Each path below is one point turned by a fixed rotation once a step. After each direction that follows a path, write how fast that rotation turns it, in deg/step (0 if it stays still).
Each turn is a multiple of 5 degrees from 10 to 175, or 0.
Each row of a path follows its step; steps can be skipped.
Path 1:
step 0: [ -3   5  -3  -2  -2   6  11 -10  15  -1   5  -3   1 -12  -8  -4 -12   9
   2  -1   1  -7  -3   5   1 -19  -1 -11 -16 -10  15   6  -2  -3  -5   0
  -3  -2  -1   0   1]
step 1: [ -4   6   3   3   2   1  -2   4  -1 -10  14  -8  -5  -1   2 -22   2  -6
  -8   9   3  -2   2   2   0   7   8  10  -4  -6   3   8   5  10   3   0
   8 -16   6  -1 -16]
step 2: [ -7  -7  -1  -2  -3   0  -9   6   4  -1 -16   4   0  17  -5 -12   4   2
   0 -10  14  -6  -1  -5  -3  17   3   2  12  -3  -6   0   2  -5   9   3
  -3  -7  -8  10   7]
step 4: [  8  -4   2  -3  -4  -5   5  -1   9   7  19  -6 -18  -8   5   3   3 -20
   0   2  -8  -5  -8   0   6  -4   8  10  -6   5   2   0  -5   1  10   0
   6   6   5   2 -10]
step 5: [ 12  -2  -1   7   3  -1 -16   2  -4  -5 -10   1 -11   6  12  -3   4   1
   0   0  10  12   3  11  -1   2  13   2  -8  -2  -6  -6   9   8  15  -1
  -6   9  -5   8   5]
step 6: [ -4   7  -9   6   5  -1 -14  -2  -8   4  -3   5   8  -1   6  -1  -8  14
  10   1  -2  -9  -5  -3 -15   2  -9  -6   0   3  -4  -5   9 -16   0 -12
  -1   9   3 -12   6]
step 9: [ -5   7 -11  10  -2   2  -4 -13   0   9 -18   1   9   3   0  -7  -5   5
  -2  -9   5 -11   3   5  -6  -6   1  -9  -4 -15  -9   4  -2  -1   8   6
  13  -7  -1  -8  -2]
step 10: [-17  -3  -2  -3   5   3  -1  -3   0  -5  11 -22   9  -7  -4  -3   0  -1
  -3  -6   2   8  -6  -8   0  -4  -7  12   5   3  -3  -7   4  -6   1   0
   8 -13 -12 -13  -3]
step 12: [  8  -5  -1   1 -15   1   3  -7  -3   1  -6   7  -6   5  -5   2   7   0
   0   7   7  -9  18   5   0  -7  -8   3  -9 -16  -6  11   0  -1  10  -3
  -4  15  -6  -5   2]
Speeds:
[ 1 -4  1  3 -2  3  4 -3  2 -1 -1 -2 -1 -1  2  2  3  5  1  0  4  1  1  2
  1 -5 -1 -1  2 -2  0 -2  1  3  3  2 -2 -4 -2  3  4] -> 155
[ 2 -8 -1 -1  4 -1 -2  3  0  1 -2 -1 -2  0  0 -3  1 -2  0 -3  1  0  0  0
  2  0  0  3  0  6 -1 -1  3  4 -4  2  0 -1 -2  3 -3] -> 120
[-3  3  3 -2 -1  2  0  5  3 -1 -3  1 -3 -1  2  3 -1 -2 -1  1  0  3  1  2
 -3  5 -2  1 -1  1 -1 -4 -2  4  4 -1 -1 -3  0  3 -3] -> 115
[ 2 -4 -3 -3 -7  0  1  2  4  1  0  5  0 -1  2  3  3 -1  1 -1  0  2  2  0
 -2  0 -2  1  4  0  3  2 -1 -2 -4 -1 -2  0  1 -3 -1] -> 85
Path 2:
step 0: [  9  -5   1   8   8  -1   5   8  -1  -7  -1  -9  -7   1  12  -8   9  -7
   6 -10  -7  -6 -14   5   9  -5 -10  -6  -6  -4   0  -3   3  -8 -10  -3
  -4  -3 -17  -3   2]
step 4: [  3   1   6   3  -5   5  -7   5   0 -15   1   5 -13   2  11 -17  10  -5
   3  15  -3  -5   3  -2   3   4  -6   9  -8   4  -3  -7   2   9  -7  -4
  -2 -12  -2 -12  -1]
step 6: [ 12  -3 -10   7   3 -10  -7  10  -4   9  -2 -11  -8  -8   5  -1  -1  -3
  16  -2   5   8   0  -2   8  -4  -3  -1 -14  -3   4  -2  14  -3   9   1
  -4  -5  -7  -1  11]
step 7: [ 20  -1   3   9   8  11  -3   2   0  -2   2   0   6  -1   1  -6  -7 -13
   4  -1  -2   2  -4  -5 -12  18   2  -2   1  -9   8   7  -1  -1  -1 -15
  -3   7  -7  -7  -3]
step 8: [  7  -3  -2   1   7   4   5  -1  -2  -6  -1  10   4  -7  17 -12  -2  -1
   7   8  -1  10  -2   0   5   6   8  13  -4   7  -3 -12  -5   6  10   8
  14   7  10  -4   0]
step 9: [ 13   2  12   1  11   4   1   1   6 -20  -4  -7  -2  -2   1  -8  -1  -4
  -3  -6 -12  -7   7  -5   8  -2  -6 -10  -7  -1   5 -13   6  -1  -8  11
   1  -7   1   3   8]
step 10: [ -2   3  13  -7  -1  -2 -12   3  -2   5  -3  -3  -5  -5   8  -1  -5   2
   8  15   7   7  15 -12  -1  11  -6   3   1   5   7 -10   4   2   2  -5
  -6 -13 -11  -5   5]
step 11: [ 10   8  -3  -2  -4   4   0   0   2  -5  -6  -5 -10 -13   7 -16  -5  -1
   5   4  14   1   1  12  12  11   5  -3  -7 -10   0  12   4  -1  -5  -6
 -10   6   2   1   0]
step 12: [ 11  -6  -6   5   6  -5   8   7  -2  -6   9 -11   9  -8  15   3  -2  -8
   0  -2  10  10  -8  -4   0   5  -1  -3   1  11   4  -3   9 -11   4   6
   2  10 -10  -8   4]
Speeds:
[ 2  1 -2  3  0 -4 -1  2 -1  0  1 -3  1  2  4  3  3 -2  3 -2  4  1 -4  3
  1 -2  2  0  1  2  1  6 -1  0  2 -1 -4  1 -4  2 -2] -> 60
[ 3 -1 -3 -1 -1  4 -1 -1  1 -4 -1  1 -1 -1 -2  3  1 -2 -4  4  1  4 -6  0
  0  1  0  1  1  1  1  3  3  2  1 -1  4  4  1 -4  3] -> 80
[ 1 -3  1  2  3 -2  0  6  2  1  1  2  2  4 -3 -2 -2 -2  0 -3  0  2 -1  0
  0  5  2  3  1  1 -1  2  3  1 -1  1  4  0  3  4 -2] -> 65
[ 0 -2  2  1  1  1  3 -1  0  0 -1 -5  0  4 -2  4  0 -6  2  3 -2 -1  3 -1
 -3  1  1  3 -2  4 -3  0  0 -2 -1 -5 -3 -3  2 -3  3] -> 120
[ 1  0  3 -3 -1  2 -4  1  0  5  3 -2 -3  1  0 -3  2 -2  0 -3 -4  1 -1 -1
 -2  1 -3 -1  5  0 -2  1  1  6  1 -1  1 -1 -5 -4  0] -> 115
